50 stands for zero in the data rows.
Here are some points:
79/64/47/71/49/36/35/49/45/44/50/25/57/49/70/54
73/52/38/47/41/45/37/55/30/41/56/34/57/53/54/53
37/62/80/64/45/55/64/37/68/76/29/69/31/64/44/67
51/62/39/69/32/46/56/55/59/45/46/51/45/34/72/47
80/61/19/78/41/29/39/65/45/19/53/32/62/30/83/37
55/50/59/33/47/67/56/43/30/80/34/78/35/69/7/54
43/45/69/46/64/56/56/42/49/60/52/68/38/70/26/64
60/31/0/11/30/57/26/66/7/45/56/29/63/40/58/21
51/55/48/29/46/60/55/65/35/64/38/42/53/45/50/45
44/59/88/56/45/39/53/28/87/50/44/76/44/60/46/74
16/45/36/23/43/71/66/48/45/78/32/64/50/54/39/47
54/57/99/70/70/48/49/37/71/47/61/50/38/59/39/83
97/43/50/49/58/30/28/53/40/30/62/46/44/55/36/59
29/50/40/52/40/55/62/45/52/53/44/45/68/26/78/49
72/45/38/62/60/38/29/64/58/19/59/25/67/46/60/51
41/29/23/25/62/67/47/62/43/57/56/32/60/42/46/24
0/38/22/31/53/79/63/54/73/72/39/55/60/41/62/39
18/68/78/54/38/51/60/31/78/50/39/73/45/45/51/53
65/52/41/76/55/19/43/57/59/30/58/25/41/40/83/45
Here are 25 more points, each followed by its number:
29/67/52/63/29/47/62/32/58/62/36/54/49/31/82/49 0
52/38/32/38/47/47/40/56/48/52/48/45/55/44/49/44 1
86/37/27/29/49/57/34/66/21/36/71/40/59/77/13/48 2
88/44/69/45/61/50/48/51/21/45/58/55/49/62/4/57 3
72/36/54/39/51/68/28/54/22/47/63/54/64/54/26/37 4
73/46/48/55/45/30/33/56/62/27/66/40/63/46/61/47 5
85/40/25/32/55/55/35/77/16/29/63/30/65/74/25/47 6
88/39/54/60/71/39/37/58/40/34/71/33/50/65/40/52 7
87/36/20/36/40/56/32/58/10/28/55/45/70/29/32/34 8
20/41/70/28/57/84/61/43/44/72/49/60/47/59/12/61 9
22/71/83/64/59/46/53/40/85/48/53/54/28/59/72/52 10
67/53/66/56/57/46/51/40/50/39/62/50/52/46/41/56 11
72/52/74/53/61/53/51/33/31/66/42/60/23/63/28/79 12
7/55/69/59/38/67/72/40/53/78/31/79/30/48/41/42 13
55/47/24/42/56/53/51/70/48/41/56/41/58/59/52/40 14
66/48/50/48/61/66/39/45/38/43/62/55/41/59/15/59 15
37/36/58/27/66/78/66/41/33/76/48/62/41/74/8/38 16
65/42/57/19/61/52/40/39/31/55/58/70/46/66/15/60 17
51/68/88/69/49/56/64/40/57/69/39/83/42/70/27/73 18
56/44/51/21/48/73/58/47/21/62/54/68/42/64/0/45 19
38/42/11/22/44/70/56/67/32/59/45/43/60/27/49/21 20
6/50/77/36/59/76/74/42/52/70/37/76/33/58/31/48 21
51/55/35/46/45/48/40/57/63/36/54/41/37/51/62/58 22
99/68/87/98/51/34/34/47/41/39/52/60/46/67/34/85 23
67/43/13/36/38/45/37/75/15/44/53/27/69/48/53/36 24
Which of these numbered points is nearest to each point below, ignoring the 3 directions in which the first points spread most? Its number follows each.
78/60/36/51/49/39/36/63/46/28/60/32/30/57/49/61 > 22
64/54/35/71/42/36/49/64/43/26/57/19/72/39/67/34 > 3
70/43/34/50/44/48/18/59/29/29/66/34/85/41/62/29 > 4
33/31/49/37/50/71/58/36/46/65/57/67/60/56/35/50 > 11
42/50/46/41/30/70/56/36/20/75/42/66/58/45/49/42 > 0
32/54/65/42/48/59/66/38/58/62/28/71/43/42/36/58 > 20
31/61/37/66/38/41/56/44/58/47/34/50/59/20/91/41 > 0
53/43/42/63/68/41/48/52/61/47/61/36/53/45/65/39 > 7
85/50/61/63/62/48/37/49/41/30/63/52/45/56/19/63 > 15
22/47/32/42/47/44/55/57/70/38/52/41/59/32/82/27 > 5
82/47/32/47/43/36/36/49/43/40/53/40/57/43/48/49 > 1
38/41/16/13/41/62/48/71/30/51/45/50/47/57/35/41 > 22
23/45/58/57/63/54/58/42/79/56/56/41/48/47/63/43 > 7
